M =
 14    6    4  -25    8   -1    2    0    2   -7    7  -19   -2   -1   -1
 15    4    3  -25    4   -6    0    3    9  -10    5  -16  -10    4    1
  9   13    2  -19   10   -8    7    7    5  -14    8  -14   -9    4   -2
 36  -18   10  -27    6   12   23   -4    2  -42  -13  -10  -13   21  -18
 11    2   -3  -25    7   -1   -2    3    9   -7    7   -9   -1   -3    4
 22  -14    7  -20   -5   12   22   -8   -4  -31  -12   -6  -15   14  -21
 13    8   -2  -25    2   -5   -4    6    8   -6    8  -19   -7    0   -5
 12    8    3  -24    9   -2   -2    1    8  -10    2  -11    0    5    3
 34  -14    5  -29    6   13   17  -13    6  -36  -14  -18  -14    9  -21
 11   -2    0   -9    3    7   10   -5    1   -9    0   -7   -4   10   -8
 25  -17   13  -25    6   14   28   -9    4  -29  -19   -7  -11   14  -23
 16    5    1  -24    9   -5    2    0    8  -10    2   -9   -7    3   -1
 18    4    0  -24    9   -7    8   -1    6    0    3   -9   -5    2    3
Rows and columns are numbered from 1.
The entry at row 1, column 3 is 4
Report the entry in row 3 and column 1.
Answer: 9
Report the bottom-right entry.
Answer: 3
The bottom-left entry is 18
The top-right entry is -1
The largest entry is 36
Report the entry at row 2, column 1.
Answer: 15
Report the bottom entry of the column that holds the smallest entry.
Answer: 0
The entry at row 3, column 3 -> 2
The top-left entry -> 14
The entry at row 2, column 3 -> 3
Report the entry in row 1 and column 2.
Answer: 6
The entry just right of the smallest entry -> -13
Report the entry directly below the smallest entry.
Answer: -7
Report the entry directly below the centre entry.
Answer: 1
The entry just left of the smallest entry: 2
Report the entry at row 2, column 2.
Answer: 4
The entry just right of the centre entry: 8
Report the smallest entry.
Answer: -42
Report the entry directly above the centre entry.
Answer: -8
The entry at row 3, column 2 -> 13
Report the entry just left of the centre entry.
Answer: -4
The entry just right of the largest entry -> -18

Questions about the array below. Indices start at 1.
1) Read off the bottom-left entry.
2) Read off the entry at row 3, column 2.
3) Read off the entry at row 1, column 1.
4) Read off the entry at row 3, column 1.
5) Read off the entry in row 1 and column 2.
6) Read off the entry just right of 67.
7) Read off the bottom-right entry.
8) Read off the entry directly above the largest entry.
[[140  63 125 116 116  89 171]
 [ 54 168 152  18 101 145 178]
 [201  51  78 138 117 100   5]
 [  8  64 194  24  58 151  36]
 [ 54 120   3  60 195 125 144]
 [103 128 130  73 145  30 106]
 [134 183 189 178  16 103 113]
 [168 200 123 168  27  18  40]
 [ 49  43 121  67 183  35  14]
 [ 35  69 138 176  96  25  95]
 [174  70  35   2  54  29   3]
 [ 65  15 136 131 150  99  64]
 [161 112 162 177  44  89  36]
 [184  26 129 145 111  69 103]]
1) 184
2) 51
3) 140
4) 201
5) 63
6) 183
7) 103
8) 54

[[-0.40  1.32  1.35  0.04  0.43 -1.01 -0.26  2.55 -0.08  2.24  0.05]
 [ 0.67  1.01  1.44 -0.18  1.40 -0.08  1.26 -0.06 -0.06  0.08  0.00]
 [-1.38  0.52  0.66  1.76  0.07  1.87 -1.72 -0.62  0.55 -0.04  1.64]
 [-1.66  1.01  0.82  0.34  0.76  0.47 -2.03  0.19 -0.88 -0.24  0.44]
 [-2.09 -1.50 -1.44 -0.21 -1.08  0.23 -2.04  2.60 -1.12  1.73  0.07]
 [-1.18  1.31  0.96 -0.70  0.42  0.10 -1.24  1.22 -1.41  0.17 -0.52]
 [ 0.85  0.81  1.00 -0.73  1.49 -0.31  0.07 -0.46 -0.82 -0.33 -1.01]
 [ 0.70  0.93  0.91 -0.35  0.54 -0.09  0.22 -0.62 -0.14 -0.18 -0.48]]
Counting starts at 1.
The bottom entry of the column that holds the largest entry is -0.62
Report the entry at row 2, column 1.
Answer: 0.67
The entry in row 1 and column 3 is 1.35
The entry in row 1 and column 2 -> 1.32
The entry in the top-right corner: 0.05
The entry just right of 1.26 is -0.06
The entry in row 3 and column 1 -> -1.38
Report the entry directly above 0.67.
Answer: -0.40
The entry just left of the largest entry is -2.04
Report the entry just left of -1.12.
Answer: 2.60
The entry in row 2 and column 2 is 1.01
Report the bottom-left entry.
Answer: 0.70
The bottom-right entry: -0.48
The top entry of the column that holds the largest entry -> 2.55
Report the entry directly above 0.23.
Answer: 0.47
The entry directly above -0.46: 1.22
Report the entry directly above 0.85.
Answer: -1.18
Report the entry just right of 0.54.
Answer: -0.09
Report the minimum.
Answer: -2.09
The entry just right of the smallest entry -> -1.50
The entry directly above the smallest entry is -1.66
The entry in row 3 and column 2: 0.52
Report the entry just left of 0.00.
Answer: 0.08
The entry just left of -0.73 -> 1.00
Report the entry just right of 0.82.
Answer: 0.34
The entry just left of 0.34: 0.82
The entry directly above the largest entry -> 0.19
The entry just left of 1.64 -> -0.04

Read these off the grid that follows.
1) The entry directly above 40?
2) The second entry on the diagonal from the top-right corner?
3) The first entry of the smallest entry's row?
4) The top-left entry?
5) The last entry in the row that holds the smallest entry?
6) The entry in the top-right corner?
7) The entry in the bottom-left corner?
8) The entry just left of the smallest entry?
21,1,2,3,-4,3,0,3,5,0,11
8,4,1,1,-1,2,40,29,-9,10,11
36,1,1,3,-2,5,18,0,2,2,17
11,0,3,1,-1,2,22,7,-2,0,6
24,1,2,1,-3,7,45,3,1,0,0
32,1,1,3,-2,3,31,14,-2,0,6
1) 0
2) 10
3) 8
4) 21
5) 11
6) 11
7) 32
8) 29

[11, 9, -22, 2, -22, -41, 37, -13, -2, 25, -47]
The minimum is -47
The entry just right of -13: -2
